(in the rows, 128 means zero)
Turns in one plane each, and the order they were made in; the first pair answered:
turn z282:
[157 128 111 121 150 128  71 118 118 164 118 168 134 123] |-> [133  82 125 111 128 133  81  86 107 119 113 146 123 102]
[143 135 116  58 129 149  98 110 137 113 133 186 139 107] |-> [145 132 106  72 130 160  94 113 119 115 135 186 157 109]
[123 113 132 134 122 128 104  83  91 147 134 115 108 117] |-> [131 143 136 119 134 112 105  97 120 170 133 126  92 126]
turn z545:
[113  88 129 126 102 119 115  80  98 120 113 101 124 112] |-> [115 116 110 136 108 131 106 124  76 148 111 126 173 137]
[130 136 136  90 169 109 131 152 168 149 131 152 124 112] |-> [129 133 138  89 170 108 132 146 169 147 131 150 119 111]
[105 130 151 172 128 135 172 127 131  70 168  65 141 138] |-> [146 102 120 174 157 141  96  57 108  85 159 108 135 112]
turn z389:
[117 114  73 110 162 134 120 117 109 162 103 172 144 110] |-> [ 73 112  96 102 129 136 166 152 101 137 102 141 159 121]
[125 173 119 106 139 116 137 201 147 137 143 159 158 160] |-> [ 98  96 153  78 107 107 146 116 150  70 136 117  97 112]
[107 136 143  92 105  97 113 119 101 166  98 130 124 140] |-> [111 135 141  94 109  97 108 113 101 167  99 134 121 137]
turn z215:
[112 160 152  93 115  92 139 163 148 171 117 124 109 158] |-> [129 154 153 113 118  86 140 135 151 175 125 100  84 150]
[165 106 154 177 142 125 191 103 176  62 164  66  64 115] |-> [110 100 155 126 131 154 208 173 177  18 144 122 128 125]
[147 128 170 135 123 103 160 144 142 136 129 115 104 144] |-> [139 121 171 132 123 108 165 148 145 122 130 118 108 142]
Pairs:
Between the rows of a pair lie two turns.
[156 122 108 104 142 126  73  90 116 147 108 185 119 115] |-> [108 158 122 114 111 139 142 191 107 141 113 158 173 157]  z282 z545
[127 110 127 101 131 111  95  99  97 163 123 126  86 137] |-> [138 146 109 125 151 125 106 156 103 180 135 144 125 162]  z215 z389
[138 171 118 143 150 136 146 179 152 141 138 141 149 145] |-> [160 155 122 173 152 130 149 135 159 137 153 104 112 131]  z215 z215
[105 130 127 128 124 141 143 140 138 107 126 129 142 132] |-> [109 123 123 114 130 139 123 125 136 110 118 149 140 125]  z545 z215
[117  91 158 112  92 142 113 105 140 136 134 162 148 115] |-> [145 123 155 122 110 124 104 107 160 175 141 160 127 125]  z282 z215
[ 98 148 152  93 106 126 151 164 130 140 110 139 112 133] |-> [121 119 147  88 121 122 121 107 139 127 108 152  80 106]  z389 z215
[140  93 105 166 123 165 163 129 125  90 169 114 120 105] |-> [120  81 111 132 119 165 157 129 132  72 157 138 121  97]  z215 z545
[ 98 135 175 157 108  95 143  86 102 146 144  68  83 127] |-> [ 98 172 153 172 113 111 139 149  77 179 142  94 143 161]  z545 z545
[135 111 120 144 138 145 119 118 129  97 139 141 154 112] |-> [125 109 127 141 131 146 129 124 127  90 138 134 157 113]  z389 z389
[157 136 132 133 171 144 107 114 161 113 121 160 124 104] |-> [132 147 132 150 153 160 143 167 142 106 125 143 167 127]  z282 z545
[126 147 140 178 132 142 161 137 158 118 126  88  84 129] |-> [119 163 122 185 129 155 151 174 127 137 119 109 133 149]  z545 z389
[135 132 138 108 144 122 121 120 159 123 125 154 103 111] |-> [115 125 151 102 127 122 140 130 156 108 123 136 107 112]  z389 z389
[168 139 101 162 139 133  86 104  73 170 121 136 163 124] |-> [147  92 123 146 116 128  98  59  72 128 119 108 130  99]  z389 z389
[126 119 140 145 142 138 143 128 155 106 160 148  98 105] |-> [106 125 138 146 126 150 155 164 130 106 154 148 137 121]  z545 z389
[138 148 125 148 123 133 111 110 103 175 134 142 140 119] |-> [130 129 149 137 113 122 131  83 125 150 138 114  99 102]  z545 z545
[134 118 133 173 102  87 142 105 166 162 106  86  84 144] |-> [126 109 124 199  91 105 150 121 130 156 109  75 120 152]  z282 z389
[116 130 139 143 143 133 180 146 169  86 147 122 110 129] |-> [134 104 112 131 165 151 122 109 150  85 133 176 127 110]  z545 z215
[145 165 121 140 128 140 146 180 147 155 130 120 151 156] |-> [105 118 128 121  96 156 145 166 109 114 115 117 174 143]  z282 z215
[137 101 110 148 140 134 128 108 129 114 127 123 124 116] |-> [129 111 104 140 146 143 126 135 131 114 123 144 146 125]  z215 z389
[140 114 151  95 121  80 126  69 133 130 114 111  69 112] |-> [166 177 109 129 161 108 115 156 130 178 123 167 146 153]  z215 z282
[ 85 140 111  93 147 144 102 142 112 129 102 188 172 165] |-> [148 139 112 154 159 112  88  59 113 173 126 119  97 151]  z215 z215
[137 135 109 144 154 156 141 149 147  97 135 143 149 126] |-> [108 114 131 125 124 148 157 134 137  77 127 115 133 117]  z215 z389
[154 130 145 136 115  99 121 105 118 161 121  82 103 114] |-> [135 132 152 134 101 100 142 126 114 154 121  70 113 122]  z389 z389
[106 147 136 106 112 133 141 172 126 138 131 138 157 148] |-> [107 144 136 106 104 126 127 157 104 155 124 131 156 148]  z282 z215
[141 146 123 120 132 109 140 134 160 128 143 122  84 130] |-> [140 127  99 163 124 142 134 146 102 121 147 116 144 138]  z389 z282
[146 108 119 148 138 145 116 107 119 123 134 143 134 115] |-> [137 135 121 153 129 142 130 145 111 143 136 135 154 137]  z389 z215
[154 164 123 107 156  96 109 125 151 191 118 145  93 126] |-> [167 166 102 145 166 117 108 142 132 193 127 147 128 134]  z215 z545
[153 106 146 172 115 143 144 108 114 110 149 107 110 126] |-> [179 145 135 156 142 128 114 117 135 155 143 146 103 134]  z282 z545
[134 138 101 155 141 149 114 168 102 141 125 162 176 140] |-> [121 145 144 164 117 120 177 164 138 130 142  82 115 141]  z215 z545
[156 134 109 195 130 136 129 126  83 160 138  96 164 132] |-> [169 119 123 190 137 119 134  85 117 146 145  81 110 110]  z545 z389
[115 129 134 105  84  92  77 106 103 169  81 153 127 130] |-> [ 92 125 141 106  67  99  98 125  90 154  80 139 145 137]  z389 z282
[144 109 115 169 141 136 143 126 104 104 123 130 157 138] |-> [157 145 114 161 157 121 139 147 130 136 123 145 146 150]  z282 z282
[160 110 107 139 151 138 116  98 121 133 106 123 123  89] |-> [146 107 120 120 150 135 131 106 149 109 105 127 111  82]  z282 z215
[137 147 120 142 134 129 140 160 156 129 131 139 149 141] |-> [144 152 121 143 137 123 138 155 162 137 133 136 139 139]  z389 z282
[141 115 113 146 127 145 129 118 121 120 123 112 135 101] |-> [137 117 106 139 130 151 123 129 123 119 120 129 148 103]  z215 z389
[116 132 134 113 124 115 118 136 131 129 118 134 110 126] |-> [122 140 131 119 127 112 117 142 132 139 119 134 113 130]  z215 z389
[157 137 136 155 171 128 158 133 173 120 136 105 100 129] |-> [151 132 142 154 164 127 164 132 174 112 134 101  98 127]  z389 z389
[119 128 123 117 133 138  93 130 122 145 116 139 163 147] |-> [119 140 134 101 137 125  97 131 145 151 114 142 143 147]  z282 z282
[111 126 149 105  92 108 102 100 112 104 120 141 140 130] |-> [122 128 140 110 101 112  91  96 111 110 120 154 145 128]  z389 z282
[133 120 136 128 133  79  97  97 105 179 125 121 133 129] |-> [115 119 159 122 119  69 133 107 126 159 131  91 114 129]  z545 z545
[138 154 140 148  97 102 125 123  68 157 124 106 126 141] |-> [141 166 146 137 102  91 128 127  86 165 124 111 112 144]  z282 z282
[102 121 152 106 110 123 149 139 149 100 121 127 114 128] |-> [143 120 129 118 145 125 110 108 159 118 126 156 103 116]  z389 z215
[119 126 128  85 129 122  94 147 133 132 108 176 149 125] |-> [110 131 125 112 118 136 122 178 117 126 117 154 177 140]  z545 z282
[153 124 112 170 128 128 103  96 141 148 129 142  75 155] |-> [ 98 111 133 167  85 141 156 140 118 109 126 104 107 168]  z389 z282
[109 135 140 104 125 128 105 132 104 141 119 142 133 132] |-> [107 135 141  99 122 126 106 131 109 141 118 141 129 130]  z282 z282
[117 123 147 156 116 139 158 135 130 104 152  92 117 116] |-> [135 134 149 145 130 124 145 119 154 121 152 103  87 110]  z282 z389
[108 119 116 127 119 142 116 143 101 117 122 135 170 134] |-> [145 116 111 132 146 129  91  98 130 127 129 146 127 116]  z545 z389
[130  98 103 157 132 151 109  99  96 113 134 116 153 111] |-> [113 123 139  92 138 116 133 112 174 104 128 129  95 104]  z282 z215
[141 132 127  78 100 124 132 127 132 130 128 125 137 165] |-> [137 120 127  80  95 131 132 119 123 119 128 120 141 160]  z282 z282
[113 135 128 111 133 146 123 155 140 145 127 144 118 112] |-> [119 141 134 117 131 135 127 148 144 154 131 127 103 112]  z215 z545
[128  80 124 161 142 164 152 138 151  49 140 144 154 108] |-> [128  92 116 165 144 168 150 157 143  60 139 153 174 117]  z545 z545
[113 118 151 115  82 126 142 145 108 104 132  95 107 130] |-> [133 122 152 108  97 110 125 120 130 118 132 103  74 121]  z282 z389
[146 128 131 120 139 128 125 142 141 121 129 150 148 121] |-> [141 139 137 115 133 119 133 151 146 127 128 143 141 126]  z545 z215
[107  97 146  93 143 138 135 100 172  64 124 147  85 101] |-> [112  73 116 141 138 175 122 102 111  55 129 145 145 106]  z282 z282
[ 81 133 138  97 134 135 173 114 143  94 119 142 150 158] |-> [ 92 135 147  83 133 113 156  80 150 114 115 137 114 151]  z215 z545
[156 135 133 127 166 139 137 101 213  65 120 149 115 100] |-> [182 167 103 148 182 145 102 123 180 120 117 180 155 121]  z545 z215
[182 130 118 145 157 158  88  93 108  95 125 111  93 120] |-> [177 171 114 170 150 161 116 155  98 120 134  97 128 155]  z545 z215
[119 145 132  66 110  95  85 103 121 174 106 143 111 134] |-> [ 94 128 121  97  87 126 103 133  68 155 108 125 170 148]  z389 z282
[114 119 141 131 126 142 159 139 152  86 135 115 130 120] |-> [120 119 128 150 129 155 151 147 132  92 138 120 154 127]  z282 z282
[127  87  96 175 137 173 155 168 108  80 138 145 159 148] |-> [105  86 139 144 114 141 192 152 145  67 139 102  99 138]  z215 z545
[114 112 129 137  90 117  95 106 106 121 139 144  95 107] |-> [ 97 113 129 121  88 125  97 127 105 111 134 161 113 111]  z215 z215
[119 121 132 123 119 118 125 119 123 130 143 115 117 125] |-> [124 140 126 122 129 119 124 141 131 144 144 130 127 135]  z215 z282
[136 117 130 147 133 131 146 125 150 100 135 118 109 118] |-> [122 141 124 121 132 133 134 163 140 121 119 153 142 135]  z215 z215
[103 148 147 110 148 157 172 172 168 103 132 158 138 123] |-> [136 133 116 116 172 166 112 131 143 121 124 198 148 109]  z389 z545
[121 121 135 100 136 104 121  86 122 129 110 114 102 133] |-> [142 135 118 131 147 110 109  90 104 156 117 115 118 144]  z545 z215
[106 102 142 133 107 133 153 124 126  89 117 106 141 122] |-> [123 130 153 111 125 106 145 118 168 115 116 117  99 123]  z282 z389
[128 146 126 104 144 118 145 135 159 120 119 142  86 123] |-> [105 150 127 104 128 127 157 166 137 118 114 140 120 136]  z545 z389
[135 101 135 153 131 153 174 105 156  73 143  86  99 116] |-> [161  97  89 160 158 179 110 101 118  94 132 153 151 116]  z545 z215
[123 145 113 123 126 129 122 154 121 150 127 158 155 127] |-> [134 114 121 114 129 120 108  96 133 131 125 151 115 100]  z545 z545
[125 131 132 123 124 143 138 124 101 131 125 139 138 138] |-> [132 131 128 122 130 143 130 117 102 135 124 145 135 137]  z389 z389
[102 134 126 123 110 126 142 155 129 122 130 123 148 133] |-> [113 123 136 118 109 108 132 114 139 126 131 107 107 120]  z215 z545
[ 69 134 164  75 104 108 144 156 138 100 112 139 137 133] |-> [ 96 137 165  68 111  83 110 106 139 136 108 135  93 123]  z215 z545
[157 151 106 127 136 130  78 110  99 175 118 164 136 144] |-> [141 174 119 163 121 135 139 164 106 167 136 118 152 168]  z215 z545
[118 137 133 138  97 125 144 142 111 126 133  89 135 143] |-> [128 101 127 130 114 134 123  98 126  93 132 111 116 113]  z389 z215
[106 118 140  81 101 104  88 111  95 145  99 133 120 127] |-> [108 114 130  95 102 115  83 113  79 144 101 133 138 130]  z282 z282
[131 123 132 159 136 126 166 132 135 104 174 104 116 158] |-> [114 143 128 134 133 130 160 171 130 115 160 138 149 173]  z215 z215
[129 125 132  96 127 114 111 103 140 122 118 142  97 112] |-> [102 127 145  93 106 118 142 133 134 112 118 123 110 123]  z389 z389
[141 137  99 111 169 135 118 141 177 116 141 181 141 116] |-> [109 114 105 131 139 155 152 161 145  80 143 150 174 122]  z282 z545
[125 146 127 106  94  97 101 115 104 169 118 127 126 136] |-> [135 150 117 133 101 106 104 123  94 174 125 122 140 143]  z215 z545
[148 133 124 151 139 130 115 123 143 130 139 131  98 109] |-> [142 133 113 152 144 146 113 144 134 121 136 150 129 113]  z215 z545
[112 110 142 122 111 127 129 138  89 136 130  94 144  96] |-> [126 142 150  95 128 102 119 139 130 164 128 113 109  97]  z545 z282
[137 114 117 102 141 134 131 102 144 110 135 138 106 110] |-> [140 134 103 106 149 144 124 136 134 128 134 162 139 126]  z215 z282
[136 141 117  91 139 108  70 128 144 157 111 178 121 121] |-> [ 97 106 149  73 104 102 107 111 147 108 108 134  97 107]  z389 z545
[134  85 130 105 133 104 141  63 151  97  99 125  95 116] |-> [147 131  97 102 165 122 116 127 154 133  94 195 152 142]  z215 z389
[133 133 127 130 120 114 111 117 117 151 118 126 125 129] |-> [127 136 126 134 116 118 118 131 110 150 118 125 139 136]  z282 z389
[112 109 125 131 123  80 111  81  87 161 100 138 133 105] |-> [ 77 118 146 117 100  77 151 118  96 145  99 119 141 118]  z545 z282
[ 98  87 137 129 111 141 136 117 104  88 129 121 140 108] |-> [100 124 126 140 119 147 141 169 101 115 132 135 172 135]  z389 z389
[166 190 140 185 150 115 160 175 172 165 164  90  95 152] |-> [199 179 108 191 174 124  98 136 146 187 155 131 107 140]  z545 z545
[119 116 133 106  83 124 124 115  98 129 136 106 111 127] |-> [116 133 127 110  83 128 128 142  90 139 136 110 132 141]  z545 z545
[117 107 117 136 109 151 129 134  82 117 123 125 176 129] |-> [136 117 105 143 125 150 112 130  84 133 124 141 177 129]  z389 z389
[ 98 136 154  76 137 134 131 118 157 106 105 173 113 121] |-> [114 131 118 125 136 160 103 124  86 133 105 174 172 136]  z215 z282
[115  88 114 118  87 112  93  62 105 125 112  84 127 134] |-> [ 87 115 121 120  69 116 129 126  97 128 112  72 164 163]  z389 z389
[113 113 121 146 135 166 113 104 148 128 116 160 157 132] |-> [104 131 126 128 136 156 119 124 161 137 112 169 156 139]  z282 z545
[137 154 131 110 137  96 109 116 161 157 119 142  87 134] |-> [140 108 101 173 127 141 102 101  91 130 127 125 146 129]  z282 z215
[115 123 139  98 122 127 129 126 137 125 130 125 115 136] |-> [111 111 136 110 114 134 131 123 117 119 132 116 125 134]  z282 z389
[113 132 156 134 104 115 161 124 126 120 123  76 104 132] |-> [ 93 146 152 108 101 121 157 161 120 123 110 108 137 143]  z215 z215
[121 128 157  89 133 105 135  93 170 125 133 111  69 101] |-> [172 141 106 186 160 139 114 103 120 159 158 105 127 120]  z282 z215
[116 127 153 103 103 112 136 120 131 155 126 107  94 128] |-> [118 147 137 111 108 122 128 153 115 175 125 125 129 146]  z545 z545
[105 100 100 147 101 165 107 139  36 125 126 127 207 139] |-> [ 64 123 138 107  73 141 155 179  66 117 121 103 188 153]  z545 z215
[146 125 119 127 145 136 159 132 162 114 154 132 110 118] |-> [141 125 122 126 141 134 164 139 161 110 153 128 113 120]  z389 z389
[118 124 128 120 135 136 142 140 160  90 135 140 126 124] |-> [117 115 122 132 133 143 139 139 145  85 136 137 140 125]  z282 z282
[ 84 100 111  82 123 132  91  90  99  94 107 191 142 113] |-> [ 99 176 107 103 120 107  96 144  85 183 111 172 157 161]  z545 z215
[155  85 129 125 116 145 144 103 132  61 160 129 123 112] |-> [159 139 130 138 126 140 173 167 158  88 172 126 137 143]  z389 z545
[107 108 127 175 138 137 170 154 144  90 136 114 155 118] |-> [105 146 136 138 145 113 169 180 175 119 127 140 137 130]  z282 z215
[152 140 153 127 132 119 121  78 164  83 119 131  66  91] |-> [148 105 133 163 122 149 114  71 112  65 121 123 110  87]  z282 z282
[105 131 140 140  94 163 148 134 153 108 148 110 110 142] |-> [109 129 130 154  97 173 144 139 136 111 151 111 129 146]  z282 z282
[155 107 118 149 129 118 129  92 133 119 133  95  93 111] |-> [155 110 117 154 142 128 144 110 157 104 141 103  99 113]  z282 z215
[157 104 129 161 141 144 148  91 168  84 156 112  97 105] |-> [175 122  93 180 159 166 114 117 135 114 152 154 151 123]  z545 z215
[130 102 160 105 160 125  96 118 162 117 119 217 145 112] |-> [161 118 157 127 167 107  81  90 157 157 125 196 118 113]  z215 z215
[130 115 146 142 128 135 157 127 136  97 136 106 135 117] |-> [152 145 128 156 150 136 141 146 138 127 140 129 151 131]  z389 z545
